In the rows, zero is written as 128.
A single turn carries every row of the set below to another of its rows. Some are shown first; where does it send the rows asked next?
Tari: [156 101 131 113 134 135 139 141 138 124 135 119 113 115 123 101 129 138
  95 137 129 111 152 101 148 122 165 147 123 118 112 103 105]
mudev: [130 114 117 117  97 130 157 133 120 126 123 108  62 132 128 108 156 124
 120 159 147 113 123 128 146 125 150 144 137 113 133  86 138]
seve: [148 124 174 129  85 154 126 125 128 134 131 106 104 118 143 109 149 142
 113 144 141 118 156 120 170 126 143 145 123 101 115 118 114]
gez: [131 127 129  99 115 130 143 114 118 100 136 122  94 101 152 119 144 131
 116 137 138  86 124 116 130 127 158 118  99 105 121 100 113]
ribug: [156 130 150 120 115 141 130 132 121 117 129 110  81 126 129 106 142 139
 116 129 144 126 130 109 171 128 154 146 107  97 140 125 149]
fadu: [130 113 144 133 124 120 148 140 125 101 131 126 135 123 141  89 131 135
 125 118 156 123 131 131 145 129 143 111 123 109 115  77 127]
mit: [137 121 124 105  88 143 128 135 112 135 113  98  84 110 133 125 148 123
 120 154 153 100 142 138 141 140 125 143 139 123 127 118 143]
Ratu: [144 129 138 117 111 125 162 122 136  94 125 122 113 133 148  86 138 147
 103 108 144  97 167 117 140 118 139 134 107 130 113  90 124]
vib: [138 100 161 122 125 131 131 109 121 110 101 138 101 121 165 112 139 132
 125 131 149  92 153 131 146 106 140 133 113 106 141 114 129]
nikab: [144 149 132 142 108 156 153 134 120 124 147 114 107 127 143 103 136 149
 103 157 137 116 159 116 154 120 161 146 122  98 120 117 143]
biki: [145 113 152 123 116 124 146 119 141  95 121 128 115 131 149  93 138 134
 113 108 160 104 165 126 147 107 149 145 112 126 126 101  97]
fosu: [120 135 118 131  99 140 145 128 116 128 114 119  96 113 123 129 153 120
 123 164 163 129 138 134 144 118 150 150 152 120 129 106 118]
Pusev: [122 121 129 118 115 132 138 114 115 102 144 119 100 108 166 123 139 127
 108 143 144  93 129 133 139 118 159 117 113 100 124  92  99]
Neta: [125 125 128 114  83 143 134 122 110 133 111 102  85 109 125 130 146 125
 124 150 163 112 138 133 139 138 122 142 141 122 119 110 144]
letuk: [134 118 131 105  79 136 135 121 112 133 115 103  82 116 130 126 152 125
 120 152 157 104 139 141 134 143 124 146 131 120 126 117 137]
Zem: [141 138 139  98 123 121 128 117 154  94 130 133  92 111 145 105 148 144
 137 124 152  99 143 132 170 113 138 144 115 101 112  93 129]
Kul: [135 121 135 118 122 124 139 115 129  89 120 120 114 134 149 100 128 143
 103  93 152 108 159 129 151 120 131 139 110 131 132 116 124]
Mutas: [142 138 122 128 119 150 146 124 114 136 152 124 102 122 134 106 155 135
 115 158 135 114 147 125 132 114 150 166 111 116 129 126 124]
Zada: [123 128 132 105 107 132 127 104 114  97 133 121 100 101 157 123 143 133
 111 134 132  96 127 123 146 133 140 112 116 109 127 101  99]
nevep: [131 119 116 110  93 132 153 133 118 131 128 101  59 124 123  99 146 132
 121 152 151 106 134 118 142 120 147 143 145 117 129  87 133]
zuta: [132 119 144 125 119 135 137 120 128  97 128 141 142 111 130  86 124 133
 139 124 153 115 144 118 137 139 135 120 131 116 122 100 116]
Loni: [136 121 130 130 115 132 140 120 133  96 122 138 138 128 128  84 128 139
 140 124 154 108 158 103 143 131 136 122 114 118 115 107 118]
sep: [120 131 116 122  98 139 142 138 120 125 115 117  92 115 122 124 159 129
 118 160 155 117 145 141 141 120 143 157 162 114 133 103 111]
zute: [136 113 134 139 120 117 138 134 125  98 122 119 132 138 140  92 134 139
 125 112 159 122 143 121 159 124 135 112 110 112 115  86 124]
kada: [136 130 123 104  85 131 127 128 104 134 120  96  83 112 124 124 144 129
 115 143 166 109 146 138 137 140 124 143 139 122 131 114 132]
leput: [134 138 139 110 109 130 127 112 150 101 139 125 105 112 161 107 140 148
 129 129 150  93 159 145 168 115 125 140 126 102 101  88 128]
meka: [161 103 130 111 120 133 127 131 124 118 135 105 107 119 131  99 118 142
  87 129 124 110 151 102 157 142 136 132 124 119 114  94 126]
poga: [145 117 151 129  94 145 127 123 108 146 147  98  98 125 150 112 160 134
 105 145 138 117 144 142 152 123 121 151 113 114 120 105 121]
limam: [124  97 143 128 117 130 143 134 137 113 124 119 134 130 138  94 133 143
 136 110 161 103 147 122 140 118 141 125 101 116 100 114 126]
neti: [132 122 126 105  86 137 131 133 112 128 111 102  82 112 123 126 154 130
 120 145 160 105 143 140 135 140 121 150 146 114 129 109 138]
Ginu: [120 100 149 115 122 133 146 133 132 112 128 124 132 113 137  91 129 141
 137 111 153 106 131 127 130 131 139 122 113 115 106 106 136]
zibon: [130 118 116 114  98 135 153 141 120 123 118 107  65 123 122 109 154 129
 120 154 153 106 133 125 139 123 144 150 149 108 131  85 140]
Bag: [147 132 154 124 115 128 152 116 120 109 101 147 118 115 159 107 156 141
 115 149 138  94 168 121 140 110 143 125 115 109 126  92 124]
Sona: [141 128 145 143 117 139 144 129 137 125 136 133 106 131 150 100 126 151
  98 131 151 103 144 106 169  96 138 138 108 113 107 108 151]
bimas: [123 137 115 125  96 136 146 127 117 125 119 123  97 120 127 125 160 125
 117 169 149 124 141 142 142 125 148 152 149 120 136 112 108]
nusub: [133 105 138 135 115 123 145 139 143 106 119 117 131 122 147  90 129 136
 122 110 168 119 140 114 152 127 136 117 121 114 104  81 126]
kiv: [135 147 123 111 129 126 135 120 147  95 142 133 105 114 155 110 137 145
 128 130 159  97 154 146 158 109 144 147 118  99 112 100 137]
Tuvu: [126 124 138 125 131 125 148 117 115 104 104 133 104 129 163 108 146 151
 108 128 126 102 145 125 154 108 135 120 116 111 137 100 151]
kup: [124 109 130 126 118 133 145 134 144 109 120 123 140 114 142  96 122 140
 127 109 167 108 146 114 134 129 135 126 116 119 102 112 135]
Zopi: [127 120 123 119  95 137 157 133 121 130 115 107  68 120 121 112 154 123
 126 156 157 116 125 118 146 120 147 142 140 117 120  82 143]
soni: [120 135 118 119 100 132 143 139 118 132 122 112  92 115 122 121 158 131
 117 156 156 124 143 137 143 113 153 153 153 121 132 110 100]
ribe: [134 116 117 115 100 136 151 145 120 129 119 101  66 123 132 105 155 123
 120 161 142 105 128 125 152 122 148 142 145 116 130  86 139]
sikar: [156 129 153 129 116 139 124 119 134 119 125 141 108 121 139 107 124 141
 108 126 164 104 145 102 165 109 131 144 102 114 119 127 143]
naku: [152 101 133 121 130 133 119 139 123 125 136 105 125 116 136 120 120 136
  85 127 142 116 156 127 153 131 148 144 123 117 116 114 112]
sor: [161 129 135 119 111 138 132 120 110 124 140 118  76 128 125  95 162 128
 119 145 129 127 128 108 160 127 133 152 112 113 144  99 127]
Zerib: [129 135 115 123 104 139 137 141 119 126 114 117  97 111 128 124 158 120
 120 169 149 118 142 137 150 122 149 150 154 123 136 113 110]
gul: [135 117 128 131 122 127 139 128 143  96 115 136 136 115 134  89 125 132
 132 115 165 121 143 103 149 131 139 125 127 118 119 101 117]
Lanob: [152 138 158 142 110 135 131 125 138 122 124 142 119 122 143 105 139 145
 101 136 154 116 151 105 178 101 133 137 116 115 111 104 120]

bimas -> letuk
limam -> zute
nevep -> soni
And these:
Sona -> Lanob
sor -> Mutas
Tuvu -> Bag
gez -> Pusev
zibon -> sep
biki -> Kul
nikab -> seve
Neta -> Zopi
kiv -> leput
mit -> ribe
meka -> Tari
Ginu -> fadu
kup -> nusub

A single turn carries every row of the set below to another of its rows. Some are shown first; where does it send the rows asked next?
lalo: [139 156 129  93 135 154 130 120 105 132 144 108 157 123 132 111 141 121
 129]
dil: [136 143 122 133 141 156 134 118 119  99  87 100 141 113 118 113 144 142
 154]
tid: [152 150 123 130 140 152 136 121 130 137 173  91 147 123 127 113 132 128
 153]
fima: [162 168 118 144 158 159 133 102 134 116 150 109 142 109 118 137 143 121
 160]
Vurus: [134 158 131 147 145 144 132 102 122 105  96 110 153 118 137 101 142 135
 160]
Bav: [128 148 124  93 142 150 131 126 113 128 143 114 161 119 131 108 144 128
 130]
Fuve: [144 136 125 131 143 150 125 126 115 121  91 122 145 126 106 138 139 126
 136]
tizun: [148 136 128 128 141 150 126 121 117 120  90 120 144 123 105 138 141 125
 136]
dud: [151 172 116 161 148 157 131 119 133 121 151 117 140 127 119 133 124 123
 158]
Kabe: [145 137 126 135 145 165 122 126 117 105  96 121 142 127 106 130 151 124
 140]
Lemi: [145 132 125 129 144 150 126 124 121 119  88 124 146 125 104 137 142 126
 136]
Bupaz: [143 152 129 137 131 157 130 115 107 103  86  99 137 120 118 115 138 134
 153]
Difak: [149 156 122 112 145 159 126 123  94 131 146 127 151 122 130  99 133 117
 132]
buko: [148 148 118 102 153 159 127 118 102 126 146 125 157 112 131 100 142 121
 133]
Lozi: [144 144 120 120 148 147 125 103 121 118 162 105 150 117 120 126 103 110
 163]
moto: [159 143 115 124 153 146 136 120 132 143 168  99 154 110 124 114 125 131
 149]
kiso: [148 139 127 138 142 165 120 125 114 105  97 120 140 130 107 131 149 123
 139]
babeg: [143 138 118 136 147 147 136 120 117 113  80 113 145 113 118 112 127 147
 149]
daga: [147 149 116 112 149 153 127 114 129 109 161  97 154 115 127 135 105 116
 158]
Geg: [154 143 123 131 142 150 133 111 110 114  79 107 145 109 117 118 131 139
 149]
pasin: [147 161 124 138 149 140 136 116 126 111  87 109 164 115 145 113 125 144
 145]
nasom: [137 145 139 142 150 147 135 121 149 140 141 112 164 130 120 139 112 141
 152]
Leta: [143 151 116 117 144 152 125 118 126 112 162  98 153 123 126 133  98 116
 154]
nese: [142 137 125 136 145 165 120 130 119 106  97 123 142 129 106 130 147 124
 140]
nak: [153 147 122 124 145 153 137 120 132 135 174  92 151 117 127 115 134 127
 153]
lizom: [164 148 118 125 149 148 136 118 127 145 168  98 151 112 127 115 125 127
 147]
sanir: [148 146 120 129 145 151 137 124 134 136 175  93 150 121 127 112 130 130
 153]
baruz: [139 140 115 117 154 145 126 106 126 114 161 106 154 114 119 125 105 114
 164]
sem: [159 157 150 139 140 153 134 104 135 141 141 101 160 123 120 146 118 128
 153]
Pufog: [137 141 117 125 149 144 126 111 125 117 161 110 150 119 120 125  99 114
 161]
Ruril: [150 163 126 141 146 141 134 115 123 115  88 108 161 119 145 114 125 144
 144]
zeden: [131 145 124 143 136 158 132 125 117 104  87 105 139 124 118 112 134 142
 152]
tunuz: [151 162 127 137 150 142 137 112 122 112  87 107 163 114 145 115 128 142
 145]
bofef: [127 156 126 100 135 150 130 131 104 132 144 116 157 128 133 107 131 126
 127]
niv: [150 146 124 141 139 150 133 121 107 116  80 108 141 119 119 116 122 139
 146]
zet: [139 161 132 149 141 144 132 102 118 106  96 108 152 120 140 101 141 132
 158]
dizu: [140 157 108 152 164 154 136 120 147 114 153 122 150 115 118 130 139 134
 159]
Toba: [134 159 132 151 143 144 132 105 121 107  97 110 154 122 140 100 139 136
 159]
fezil: [138 148 113 113 152 156 127 127 101 128 147 132 155 119 129  97 134 125
 132]
zuri: [138 144 112 115 151 150 127 120 132 109 160 101 156 118 126 131 102 121
 157]
Silem: [148 140 141 128 159 151 137 105 151 134 141 105 169 109 118 141 131 139
 155]
lep: [160 147 117 129 148 145 137 123 130 145 171 101 150 117 127 113 122 129
 148]

Vurus -> tunuz
fezil -> Bav
fima -> sem
And these:
Lozi -> Leta
Bupaz -> niv
lep -> sanir

